One turn moves every row onto another: examples first, then more rows asked:
getor: -.01	-.15	.03	-.11	.30	-.05	.09	.20	-.05	.13	-.04	.00	.05
Fer: -.03	.13	.24	.05	.06	.12	.15	.02	.09	.11	-.12	.23	.10
ral: -.10	-.23	.03	-.13	.20	.07	.07	.20	.11	.09	-.01	.10	-.03
levu: -.02	.13	.21	.06	.11	.11	.15	-.03	.03	.15	-.16	.24	.20
Naba: -.04	.10	.23	.09	.09	.16	.14	-.01	.10	.14	-.15	.26	.17
lemar: .16	-.05	.25	.18	.20	.05	.00	.00	.09	.18	-.04	.18	.17
bab: -.15	-.23	.22	.09	.18	.11	.05	-.01	-.09	.20	-.27	.09	.15
Para: -.07	-.31	.05	.02	.33	.18	.04	.20	.14	.16	-.06	.14	.13
Zasen: -.13	-.17	.27	.04	.08	.06	.08	.10	.00	.11	-.19	.03	-.10
tal: .06	.05	.11	-.09	.25	.15	.11	-.04	.15	.07	-.23	.31	-.06
bup: -.06	-.25	.02	-.06	.22	.09	.04	.29	.09	.07	-.08	.11	-.01
povod: -.16	-.26	.27	.11	.13	.18	.04	.07	.06	.15	-.22	.12	.02
git: -.04	-.19	-.02	-.12	.25	-.02	.05	.25	-.05	.09	-.10	.05	.04
Mav: .06	.13	.08	.16	.25	.15	-.05	-.02	.05	.16	-.12	.01	-.07
bazot: .07	.04	.08	-.10	.30	.12	.11	-.10	.06	.10	-.27	.30	.04
rume: -.04	-.25	.00	-.03	.37	.05	.06	.13	-.05	.20	-.10	.08	.22
pinez: .15	-.03	.28	.17	.17	.04	.01	.05	.14	.15	-.01	.17	.09
zogo: .17	.00	.24	.14	.20	-.02	.01	-.01	.03	.19	-.05	.15	.17
som: -.12	-.14	.23	.01	.15	-.01	.09	.02	-.15	.16	-.23	.00	.02
telur: -.12	-.32	.01	-.07	.25	.15	.04	.15	.13	.14	-.05	.17	.10
zomo: -.11	.05	.19	.00	.39	.21	-.08	.04	.09	-.03	-.24	.10	.14
teker: -.09	.09	.18	-.04	.39	.14	-.06	.04	.04	-.04	-.25	.05	.14
mufu: -.10	-.27	-.03	-.11	.29	.07	.06	.08	-.02	.18	-.09	.13	.19
Tiv: -.08	-.20	-.02	-.18	.24	-.03	.08	.14	-.04	.12	-.05	.05	.05
tur: .08	.07	.10	-.12	.26	.10	.12	-.05	.08	.08	-.25	.28	-.04
povip: -.08	-.31	-.01	-.01	.28	.15	.01	.23	.07	.13	-.12	.16	.14
Pogul: -.09	.10	.20	-.05	.36	.14	-.06	.08	.08	-.06	-.22	.03	.05
sez: -.02	.16	.22	.03	.08	.08	.17	-.01	.03	.13	-.14	.21	.13
Dapi: .05	.00	.10	-.07	.28	.19	.10	-.07	.14	.10	-.26	.34	.02
Rozo: .04	.07	.08	.20	.29	.23	-.07	-.05	.08	.19	-.16	.06	.03
Nalal: -.11	.06	.21	-.01	.36	.21	-.07	.08	.14	-.06	-.22	.08	.07
dig: .04	.09	.10	.19	.25	.22	-.06	-.02	.12	.16	-.13	.04	-.05
sazag: .06	.12	.07	.16	.29	.16	-.05	-.06	.01	.19	-.16	.02	.02
Godol: -.05	-.25	-.05	-.06	.31	.04	.03	.19	-.07	.15	-.15	.11	.18
Vav: -.05	-.22	.08	-.05	.26	.07	.07	.28	.14	.09	.00	.05	-.04
Loko: .17	.02	.26	.13	.16	-.03	.01	.03	.07	.15	-.01	.13	.08

lemar goes to -> zogo
sazag goes to -> Mav
Now find these:
telur goes to -> mufu
bab goes to -> som
teker goes to -> Pogul
Godol goes to -> git
getor goes to -> Vav
Dapi goes to -> bazot
sez goes to -> Fer

One turn moves every row onto another: examples first, then more rows asked:
B: -.08	.14	.10	.03	-.04	.02	.01	.16	.18	-.04	.09	.03	.07	-.10	.19	-.03	-.06
Y: -.06	.08	.01	-.05	.05	-.12	-.07	.15	-.19	.04	.06	-.02	.17	.07	.05	.03	-.03
U: .09	.16	.07	-.13	.10	-.08	-.06	-.04	.10	.07	-.06	-.07	-.06	.26	-.19	-.09	.04
W: .09	-.12	.01	-.02	-.01	-.12	-.07	-.16	.02	.00	.02	.12	.20	.09	-.04	-.10	.02
X: -.07	.20	-.14	.01	.13	.11	-.04	-.06	.25	.05	.08	.11	-.07	.14	.14	-.14	.02
J: -.03	.02	.02	-.04	.08	-.09	-.07	.01	.01	-.04	.01	.00	-.09	.11	.01	.30	-.01
Q: .14	.28	-.06	-.17	.09	-.10	-.18	.04	.11	-.06	.06	-.11	.09	-.07	-.05	.10	.06
T: .19	.10	.04	-.01	.14	-.19	.00	.06	.29	-.06	-.01	.00	.13	.16	.02	-.23	.04
V: .14	.23	-.17	-.03	-.11	-.10	-.14	-.01	.06	.14	.02	-.06	.02	.00	-.08	-.19	-.09
L: -.06	.00	-.08	.07	.07	-.15	.10	-.11	.12	.09	-.03	-.04	.00	.01	.24	.01	-.08
K: .08	.02	-.13	.22	.08	-.07	.03	.08	-.05	-.01	-.05	-.08	-.01	.04	.04	-.13	.07
N: .10	.02	.08	-.26	.04	-.05	-.09	.08	.30	.03	.08	.11	-.10	.09	.01	-.09	.06
Z: -.03	.12	-.17	-.09	-.04	.07	-.01	.15	.10	-.15	-.11	-.04	-.04	-.02	.14	.08	.11
D: .12	.12	-.21	-.10	.01	-.13	-.10	-.04	.10	-.01	.20	.13	-.08	.24	.08	.04	.13
S: .01	.20	.01	-.03	-.12	-.14	-.01	-.08	.27	.01	-.04	.18	.24	.10	.02	.04	.01

J goes to -> B
N goes to -> T
Now find these:
V goes to -> D
Z goes to -> L
W goes to -> Q

